[[ 37   2   8   4   8  23  19   0  -6  -1 -22  -4   4  33   1  -2]
 [-10   1  -4  -1  -1  -4  -6  -2   9   4   2  -4  -2  -6  -1   0]
 [ 12  -7   2   0   5  -2   7  -1  -9 -13 -10   2   4 -19   2   1]]
=>
[[ 12 -10  37]
 [ -7   1   2]
 [  2  -4   8]
 [  0  -1   4]
 [  5  -1   8]
 [ -2  -4  23]
 [  7  -6  19]
 [ -1  -2   0]
 [ -9   9  -6]
 [-13   4  -1]
 [-10   2 -22]
 [  2  -4  -4]
 [  4  -2   4]
 [-19  -6  33]
 [  2  -1   1]
 [  1   0  -2]]

[[ 0 42]
 [ 0 42]
 [ 0 43]
 [ 0 42]]
=>
[[ 0  0  0  0]
 [42 43 42 42]]

[[-11  -4 -10  19 -26 -37   4  -2 -21 -25  14 -11]
 [-11   0 -11  17 -25 -37   4  -3 -23 -27  17 -10]
 [-14  -6 -10  17 -27 -38   5  -1 -22 -25   7 -10]
 [-14  -4  -9  17 -27 -37   4  -2 -22 -25  11 -10]
 [-16  -7  -9  16 -25 -42   8  -2 -20 -23   4  -8]
 [-14  -4 -11  18 -26 -37   4  -2 -22 -25  11 -11]
 [-15  -5 -10  17 -26 -38   5  -2 -22 -25   7 -10]]
=>
[[-15 -14 -16 -14 -14 -11 -11]
 [ -5  -4  -7  -4  -6   0  -4]
 [-10 -11  -9  -9 -10 -11 -10]
 [ 17  18  16  17  17  17  19]
 [-26 -26 -25 -27 -27 -25 -26]
 [-38 -37 -42 -37 -38 -37 -37]
 [  5   4   8   4   5   4   4]
 [ -2  -2  -2  -2  -1  -3  -2]
 [-22 -22 -20 -22 -22 -23 -21]
 [-25 -25 -23 -25 -25 -27 -25]
 [  7  11   4  11   7  17  14]
 [-10 -11  -8 -10 -10 -10 -11]]

[[ 36  23  23 -18   2  -7]
 [  4  20   0  36  25 -13]
 [-22 -20 -13  10 -30 -32]
 [-38  15 -22 -30 -11  37]]
=>
[[-38 -22   4  36]
 [ 15 -20  20  23]
 [-22 -13   0  23]
 [-30  10  36 -18]
 [-11 -30  25   2]
 [ 37 -32 -13  -7]]

[[-37  -6]
 [-29 -13]]
=>
[[-29 -37]
 [-13  -6]]

[[-22 -23 -21 -22 -22 -23 -23  -1]
 [-28 -29 -27 -27 -28 -29 -29   0]
 [ 34  35  33  33  34  35  35   2]
 [ -7  -8  -5  -6  -9  -7  -8 -22]
 [ 18  19  16  17  19  18  19  19]]
=>
[[ 18  -7  34 -28 -22]
 [ 19  -8  35 -29 -23]
 [ 16  -5  33 -27 -21]
 [ 17  -6  33 -27 -22]
 [ 19  -9  34 -28 -22]
 [ 18  -7  35 -29 -23]
 [ 19  -8  35 -29 -23]
 [ 19 -22   2   0  -1]]
